In the data rows, 128 means zero.
Some points, one per row:
[ 95  96 210 108  95  96  97 160 152  95 138 159  95 121 126  94  94 169
 130  95 176  96 138  93]
[137  96 203 120  95 123 146 149 116  95  99 205  95 139 149 142 112 141
 171  95 126  96 169  93]
[ 99  96 145 110  95 202  97 165  94 102 131 219 160 159 168 132 187  94
 147  95  95 130 144  93]
[110  96 169  94  95 148  97 175  94 101 139 213  95 122 134  94 180  94
 156  95 147 119 129  93]
[ 95 108 149  94  95  96  97 187  94  95 164 176  95  95 115  94 193 132
 180  95 187  99  96  93]
[134  96  94  94 113 125  97 171 146 134 182  95 142  95  95 100 241 175
 181  95 195 144 150  93]
[127  96  94  94 106 120  98 177 140 115 190  98 147  95  95 110 221 159
 169  95 195 139 142  93]
[120  96  94  94 107  96 104 163 143 124 165  95 150  95  95 106 214 187
 165  95 216 126 134  93]
[146  96  94  94  95  96  97 206 131  95  93  95 194  95  95 117 185 162
 170  95 122 143 102  93]
[140  96  94  94  95  96  97 204 147  95  93  95 196  95  95 108 172 178
 179  95 146 141 103  93]
[202  96  96  94  95  96  97 207 151  95  93  95 165  95  95  94 132 215
 114  95  95 148  94 114]
[217  96  94  94  95  96  97 225 145  95  93  95 171  95  95 104 140 187
 108  95  95 157  99 126]
[132 153 133  94  95 136  97 166 120  95  93 112 187  99  95  94  94 188
  94  95  95 194  94 108]
[148 136 111  94  95 133  97 164 116  95  93 126 188  95  95  94  94 159
  94  95  95 199  94 122]
[177 161 123  94  95 136  97 185  94  95  93 149 198  98  95  94  94 159
  94  95  95 208  94 149]
[255 253 165  94  95 102  97 207  94  95 106 125 126  95  95  94  94  94
  94  95  95 255 109 163]
[181 219  94 119 180 196 148  93  94  95  93  95 158 183 130  94  94  94
  94  95  95 207  94 185]
[195 251  94 136 163 194 109  93  94  95  93 134 184 190 102  94  96  94
  94  95  95 210  94 203]
[184 235 169 118 173 162  98  93 105  95  93  95  99 184  95  94  94 108
  94 121  95 163  94 186]
[137 173 122 121 196 174  97  93 148 135  93  95 112 218  95  94  94 155
  94 146 107 156  94 174]
[152 182 130 142 186 141 117 106 108  95  93 107  95 160  95  94  94 156
  94 144  95 181  94 175]
[128 165 127 135 178 183 139  93 126 115  93  95 104 199  95  94  94 138
  94 144 136 186  94 161]
[185 105 104 190 195  96 160 107 167  95  93  95 104 156  95 117  94 216
  94 188 101 130  94 195]
[177 112  94 136 174  96  97  93  97 101  93  95  95 130  95 141  94 135
  94 179  95 119  94 193]
[175 114  94 146 171  96  97  93 106 113  93  95 116 118  95 147  94 120
  94 183  95 109  94 202]
[182 126  94 149 171  96  97  93 120 104  93  95  95 103  95 143  94 125
  94 192  95 106  94 204]
[175 118  94 152 173  96  97  93 122 117  93  95 105  99  95 151  94 112
  94 198  95 106  94 207]
[ 98 155  99 133 120  96  97  93  94  95  93  95  95 165 132 114  94  94
  94 153  95  96  94 169]
[ 96 154  99 134 116  96  97  93  94  95  93  95  95 164 126 116  94  94
  94 153  95  96  94 168]
[ 98 152 114 125 116  96  97  93  94  95  93 102  95 180 113 113  94  94
  94 156  95  96  94 170]
[ 95 146 114 132 115  96  97  96  94  95  93  95  95 174 112 117  94  94
  94 155  95  96  94 168]
[ 95 140 107 134 104  96  97  97  94  95  93  99  95 175 111 121  94  94
  94 160  95  96  94 178]
[ 95 151  94 106 115  96  97 110  94  95  93 113  95 132  95 128 130  94
 138 234  97  96  94 154]
[ 95 136 109 136  97  96  97  93  94  95  93  95 113 175 133 128  94  94
  94 155  95  96  94 179]
[ 95 127 102 136  95  96  97  93  94  95  93  95 114 174 141 126  94  94
  94 154  95  96  94 177]
[ 95 136 102 120  95  96  97  93  94  95  93  95 122 180 130 122  94  94
  94 140  95  96  94 174]
Then 40 other points, each followed by its number:
[ 95 118 152 175  95  96  97 106  94  95  93 106 118 178  95 130  94 120
  94 144  95  96  94 166] 0
[ 95 126 144 167  95  96  97 115  94  95  93  95 114 161  97 137  94 124
  94 124  95  96  94 164] 1
[106 157 125 167  95  96  97 108  94  95  93  95 184 199 128 146  94 136
  94 115  95  96  94 185] 2
[ 95 164 114 138 101  96 110 142  94  95  93  95 140 191  95 155  96  94
  94 173 117  96  94 134] 3
[ 98 180 118 192  96  96  97 124  94  95  93  95 159 211 115 144  94  95
  94 100  95  96  94 181] 4
[ 95 231  94 120  95 110 104 132  94  95  93  95 161 199 126 149 163  94
  94 123  95 129  94 135] 5
[138 233  94 144  95  96  97 105  94  95  93  95 185 220 163 137  94  94
  94  95  95 136  94 169] 6
[ 95 245  94 110 108  96  97 115  94  95  93  95 158 199 144 126 144  94
 102  95  95 117  94  98] 7
[129 221  99 131  95  96  97 111  94  95  93  95 161 221 167 116  94  94
  94  95  95 140  94 143] 8
[ 95 231  94 100 111 100  97 120  94  95  93  95 143 199 124 120 147  94
 116 102  95 123  94  98] 9
[ 95 229  99  99 112 109  97 118  94  95  93  98 138 203 118 121 156  94
 123  96  95 123  94 100] 10
[ 95 243  94 106 105  96  97 121  94  95  93  95 161 206 134 129 147  94
  98 103  95 113  94 104] 11
[ 95 227  94 109 106 103  97 121  94  95  93  95 151 196 130 125 168  94
 104 101  95 114  94 109] 12
[ 95 199  96 100 103 147  97 136  94  95  93 134 139 185 101 122 200  94
 125 118  95 119  94 123] 13
[ 95 121 156  94  95  96  97 224  94  95  93 150 126 100  95  94 174 110
 204  95 128 120  94  93] 14
[ 95 128 174  94  95  96  97 231  94  95  93 168 130  95  95  94 179  94
 216  95 110 112  94  93] 15
[ 95 127 169  94  95  96  97 228  94  95  93 167 126  95  95  94 176  97
 210  95 113 109  94  93] 16
[ 95 117 162  94  95  96  97 185  94  95 180 181  95  95 112  94 187 112
 180  95 181  96  94  93] 17
[147  96  95  94 115 103  97 179 140 147 176 105 150  95  95 101 222 163
 178  95 189 135 126  93] 18
[140  96  94  94 114  96  97 184 154 146 180  96 158  95  95 113 206 177
 167  95 194 129 129  93] 19
[145  96  94  94 121  96  97 179 127 115 186  95 141  95  95  94 186 183
 163  95 185 139 143  93] 20
[135  96  94  94 118  96  97 185 147 129 180  95 129  95  95 101 199 183
 162  95 183 128 147  93] 21
[ 95 156 132  94 109 118 131 137 163 134 129 196 101  95  99  94 170 145
 136  95 183 133 127  93] 22
[126 139 130  94  95 102 112 108 159 109 132 176 128  95 120  94 114 187
  94  95 131 143  94  98] 23
[116  96 127 100 127  96  97 183 229 108 180  95  95  95  95 121 117 232
 149 114 233  96 154  93] 24
[110  96 129 108 134  96  98 179 231 118 190  95  95  95  95 128 131 237
 141 125 254  96 153  93] 25
[123  96 126 107 115  96 106 166 231 114 195  95 106  95  95 146 150 240
 151 135 255  96 151  93] 26
[108  96 131 107 125  96  97 167 213 124 203  95 117  95  95 133 151 193
 169 138 248  96 170  93] 27
[ 95  96 203  94  95  96  97 182 195  95 180 148  95  95 111  94 109 177
 153  95 231  96 117  93] 28
[ 95  96 204  94  95  96  97 186 185  95 183 148  95  95 110  94 103 173
 154  95 224  96 116  93] 29
[ 95  96 200  94  95  96  97 185 173  95 182 144  95  95 110  94  97 170
 156  95 224  96 109  93] 30
[ 95  96 203 105  95  96  97 178 161  95 197 122  95  95 147  94  94 209
  94  95 154  96  94  93] 31
[ 95  96 197 105  95  96  97 171 152  95 198 124  95  95 149  94  94 206
  96  95 160  96  94  93] 32
[ 95  96 197  94  95  96 111 179 134  95 200 129  95  95  96  94  94 150
 192  95 209  96 109  93] 33
[ 95  96 203  94  95  96  97 172 141  95 204 113  95  95 135  94  94 198
 114  95 155  96  94  93] 34
[ 95  96 205  94  95  96  97 177 148  95 200 132  95  95  97  94  94 146
 200  95 216  96 120  93] 35
[ 95  96 212  94  95  96  97 182 158  95 199 134  95  95  99  94  94 140
 204  95 216  96 128  93] 36
[ 95  96 226  94  95  96  97 185 158  95 202 137  95  95 101  94  94 132
 207  95 221  96 138  93] 37
[ 95  98 175  94  95  96  97 156 104  95 179 118  95  95 134  94 127  94
 223  95 139  96 129  93] 38
[ 95  96 164  94  95  96  97 159 109  95 168 119  95  95 133  94 138  96
 200  95 159  96 119  93] 39
Which three of these numbered points are nearest to each point below, ignoring the 3 directions in which the first points spread most? Their numbers follow each, nearest first.
[140  96 194  94  95 124 117 154 183  95  93 112 125  95  95  94  94 164
 122 100 110 125 127  93] > 1 0 29
[ 95 112 141  94  95 143 123 173  94  95 159 202 186 120 144 117 201  94
 215  95 125 102 106  93] > 14 17 13
[ 95  96 181  94  95  96  97 182 150  95 162 114  95  95 108  94 104 200
 153  95 216  96 108  93] > 30 29 28
[137  96  94 200 171  96 107  93 117 158 142  95 142 112 204 209 114 128
  94 162  95  96  94 192] > 19 18 2
[118 182  94 168 116 156  97  93  94 129 149 213 134 203 237 162 166  94
  94  95  95  96  94 151] > 6 8 19
[ 95 110 120  94 117  96 119 104 179 158 129 152  95  95  95  94 137 133
 143 138 180  96 144  93] > 22 23 21
[ 95 214  96  94 160 191 158  93  94 114  93 167 141 185  95  94 153  94
 108  99 101 175  94 118] > 13 18 19
[ 95 103 116  94 117  96 128 106 161 167 122 145  95  95  95  94 142 146
 144 134 184  96 146  93] > 22 21 19
[152 134 172  94  95 164 173 118 161 172 123 226 132  95 114  94 145  94
 120  95 149 173 187  93] > 22 23 19
[ 95 113 120  94  95  96  99  93 158 133 145 100  95  95 143  94  94 161
  98  95  95  96  97  93] > 23 34 32
[ 95  96 219  97  95  96 105 153 139  95 138 141  95 123 117  94  94 158
 167  95 164  96 145  93] > 30 29 35
[107 139 168  94  95 187 182 108 144 176 128 204 122  95  97  94 162  94
 162  95 192 179 162  93] > 22 18 19
[ 95  96 168  94  95  96 112 184 161  95 149 169 103 116 126 126 151 198
 163  96 179  96 113  93] > 29 30 28
[ 95  96 192  94  95  96 103 172 147  95 190 178 106  95 118 134 119 134
 196  97 159  96 137  93] > 36 35 33
[120 109 115  94  95  96  97 138 201  95  93  95  95  95  95  94  94 213
 108 137  95 112  94 130] > 23 31 32
[155  96  94 227 173  96  97  93 171  95 202  95 125  95 164 209  94 239
  94 107 113  96  94 192] > 32 31 34
[139  96  94 189 169  99 106  93 124 168 111  95 142 103 205 201  94 105
  94 168  95  97  94 183] > 19 18 2
[100 116 136 201 127  96  99  93  94  96 163 162  97 177 208 182  94 119
  94 106  95  96  94 134] > 1 2 0
[150  96  94  94  95 145 124 177 121 125 139 112 222  95 107 161 217 154
 155  99 133 147 105  93] > 13 19 18
[ 95 112 113  94 125  96 126 104 183 152 129 130  95  95  95  94 130 163
 154 135 182  96 156  93] > 22 21 27
[124 101 111  94  95  96  97 140 204  95  93  95  95  95  95  94  94 229
 103 138  95 128  94 134] > 23 31 32
[ 95  96 136  94  95 150 115 170  94  95 166 216 179 118 141 121 199  94
 201  95 128 102  94  93] > 17 18 13
[146  96  94 188 178  96  97  93 128 193 115  95 167 103 192 208 117 111
  94 159  95  96  94 192] > 19 18 2
[ 95 123 108  94 127  96 127 104 189 140 129 122  95  95  95  94 126 160
 150 129 172  96 164  93] > 22 21 27
[ 95 145  94  94  95 225 221 146 117 124 113 224 176  96 121  94 181 112
 138  95 134 150 133  93] > 22 18 13
[ 95  96 206  94  95  96  97 185 186  95 191 161  95  95  96  94 119 178
 167 106 226  96 118  93] > 29 28 30
[ 95  96 122  94  95 141 106 173  94  95 142 187 177 117 152 118 207  94
 186  95 128  96  94  93] > 13 14 18
[162 228 129  94 212 137 204  93 126  95  93  98  95 113  95  94  94 151
 120 194 152 204 137 169] > 22 21 27
[ 95  96 158  94  95  96 110 177 172  95 149 154 114 101 126 129 111 214
 154  95 181  96 117  93] > 29 30 28
[ 97  96 187 104 120 107 160 116 235 102  93 124  95  99  95  94  94 194
  95  95 189 109 177  93] > 24 28 29
[ 95 104 131  94  95 152 136 169  94  95 178 211 191 116 138 130 189  94
 210  95 117 105  94  93] > 17 18 13
[ 95 113 128  94  95  96  97 152 150 106  93 135 125  95  95  94 138 121
 168 168 114 100 120  93] > 14 16 15
[ 96 255  94  94 161 215 164  94  95 136  93 192 140 127  95  94 195  94
 102 149 140 192  94 149] > 22 18 13
[ 95  96  94 137  95  96 107 218 147 129 166  95 203  95 107 172 172 191
 147 139 230 100 132  93] > 3 19 2
[151  96  94  94  95  96 185 130 168 101 162 103 167 109 103 134 101 211
 104 118  99 108 165 103] > 23 21 20
[ 95  96 186 139  95 135 125 157 114  99 127 190  95 133 132 137 105 132
 168  95 136  96 129  93] > 0 1 39
[109  96 187  94  95 110 126 151 166  95  93 156  95  95  95  94  94 161
 108 109 102 123 127  95] > 23 1 0
[108 140 163  94  95 198 164 119 120 175 120 197 123 103  95  94 143  94
 162  95 143 191 181  93] > 22 18 21
[ 95  96 135  94 100  99 139  93 186 153  93 120  95 100 137  94  94 116
 109  95 114 107 147  93] > 23 22 39
[ 95  96 153  94  95  96  97 153 133  95 182 137  95  95 123  94 147 126
 190 126 156  96 125  93] > 39 38 17
[167 102 107 239 235 113  97  93 157 170 183  95  95  95  95 163 127 147
 118 148 188 124 218 166] > 27 21 19
[101 134  94 187 100 104 186  93  94  95 127  95 172 236 237 186  94  94
  94 125  95  96  94 193] > 6 2 8
[ 95 142  94 148 120  96 122  93  94  95 135  95  95 215 220 133  94  94
  94 115  95  96  94 167] > 8 6 2
[ 95 241  96  94 165 205 193  93  94 132  93 164 160 147  95  94 184  94
 117 130 129 170  94 125] > 13 22 18
[241  99 128  95  95 138  97 198  94  95 104  95 156  95  95 108 176 122
 166  95  95 228 182 124] > 39 38 20
[ 95  96 180  94  95  96  97 179 173  95 163 118  95  95 108  94  97 209
 155  95 215  96 113  93] > 30 29 28
[183  96 106 255 199  96 216  93 204 195 119  95  95  95 138 178 111 166
  96 253 171  96 205 172] > 27 26 22
[209 164 101 202 197 167  97  93  94 207 130 129 143 102 162 158 230  94
 114  98 108 169 178 127] > 18 19 21
[218  96  98 159  95 212 112 136 140 179  93 178 160  95 146 154 224 135
 170  95 116 158 129  93] > 18 19 13
[ 95  96 215 107  95  96  97 154 136  95 136 127  95 121 127  94  94 175
 148  95 149  96 152  93] > 34 30 29
[ 95 112 201  94  95 133 219 121 198 164 107 143 109  95  95  94  94 146
 156  95 163 143 186  93] > 22 28 24
